(in the rows, 128 means zero)
Each named turn below is shown by a few rows before and after it. Which turns, in which order, take the first row of each later pair to the second? The first pair is answered.
gavo (before |-> after):
[ 86 111 118 181 175  76 136 133 160] |-> [ 88  81 120 109 185  90 171 137 176]
[119 103 148 131 148  90 152 166 147] |-> [137 108 148  95 141 116 166 148 152]
[116 144 145 118 125 144 126  85 109] |-> [106 141 148 142 128 130 117  93 105]
Timus (before |-> after):
[106 115 140 133 141 108 134 124 120] |-> [134 133 122 152 129 116 120 137 136]
[ 82  90 143 155 149  85 135 148 126] |-> [129 116 118 187 138  85 113 157 135]
[135 117 119 151 121 127 112 143 153] |-> [124 103 128 125 127 136 128 137 156]
[ 76  93 118 102 163 114 118 118 129] |-> [ 95 133 103 167 150 104  85 123 125]
zir (before |-> after):
[166 113 107 114 116 122 136 155 159] |-> [152 131 103 163 120 109 123 160 151]
[156 171 125 183 101 137  87 112 133] |-> [124 165 149 172  97 148  98  84 111]
[107 136 132 142 131 128 118 118 123] |-> [ 97 135 138 128 129 135 134 109 129]

Between the rows of a pair lie 2 to 3 turns.
[156  78 114  68 136 106 147 183 168] |-> [ 90 124 166  71 102 160 153  61  94] | gavo then Timus then gavo
[101  94 104 123 151  85 116 178 152] |-> [ 69 114 145  85 124 133 139  92 100] | gavo then gavo then Timus
[143  88 124  52 144 135 158 140 160] |-> [184 140  87 166 135 125  98 165 163] | zir then gavo then zir
[ 48 112 144 148 135  97 129 104  89] |-> [108 149 112 208 119 108  89 129 101] | gavo then Timus
[ 46  67 121 131 126  85  85 141 128] |-> [ 73  60 129  47 108 128 121 117 132] | zir then gavo
[190 165 135 182 107 151  75 141 115] |-> [131  78 166  41 131 148 153 128 128] | Timus then Timus then zir
[137 101 109 101 155 114 145 195 170] |-> [192 146 104  94 120 179 142 147 157] | gavo then gavo
[192 126  80  91 130 111 144 174 171] |-> [ 97 104 134  41 143 106 185 121 126] | gavo then Timus
[ 68 167 163 112 117 173 128  36  84] |-> [ 16 116 172 129 161 109 134  92 105] | gavo then gavo then gavo
[ 92 114 139 106 103 151 172  80 103] |-> [ 79  92 132  92 117 130 173 110 120] | zir then zir then Timus
[188 143 118  73  85 184 134 136 164] |-> [172 164 128  81  70 193 127 104 150] | Timus then zir then gavo
[142 156 110 151  98 157 123  98 120] |-> [145 121  91 153 125 116 127 162 160] | gavo then gavo then Timus
[196 153 122 184 104 135 123 120 133] |-> [135  86 162  73 126 135 189 104 136] | Timus then Timus then zir
[118 104 158  77 152 104 156 124 142] |-> [151 119 130 123 145  88 122 162 159] | zir then zir
[162 121  94 179 130  99  95 186 159] |-> [ 50 134 156 177 122 101 112  96  84] | zir then zir
[159 144 109 158 115 133 104 134 134] |-> [ 96 102 143 116 137 107 138 134 129] | gavo then Timus then Timus
[166 152  97 110 138 151  96 103 114] |-> [161 124  92 106 162 118 103 152 145] | gavo then gavo then Timus
[ 82 114 148 128 127 113 146 116 125] |-> [138 113 116 148 136 109 122 167 153] | Timus then gavo then Timus
[150 103 113  65 147 113 155 170 169] |-> [196 180 105 110 108 167 121 113 140] | gavo then gavo
[120  98 120 173 158  83 137 178 134] |-> [122  88 137  66 132 135 176 126 131] | zir then gavo then gavo
[185 128  93 122 117 141 120 156 154] |-> [140 147 123 118 103 171 130  86 102] | Timus then gavo then gavo
[ 95 150 147 112 122 151 143  81 127] |-> [ 80 134 133 161 147 100 127 130 146] | Timus then gavo then gavo
[ 92 118 147 101 149  88 141 129  90] |-> [150 111 109 106 146  80 130 173 126] | zir then zir then zir
[ 69 122 149 107 156 115 141 110 115] |-> [138 136 107 145 157 100 105 170 159] | Timus then gavo then Timus
[155  73 101  62 135 146 155 169 162] |-> [202 160  88 134  94 195 112 115 126] | gavo then gavo
[ 99  47 141  21 159 127 184 149 149] |-> [181 165  76 237 121 120  63 163 139] | Timus then Timus
[ 86  93 145  87 147 118 163 141 151] |-> [132 103 115 118 145 109 141 181 171] | zir then zir
[151 110 112  81 137 105 138 170 174] |-> [112 141 124 176 151  81 106 161 141] | zir then zir
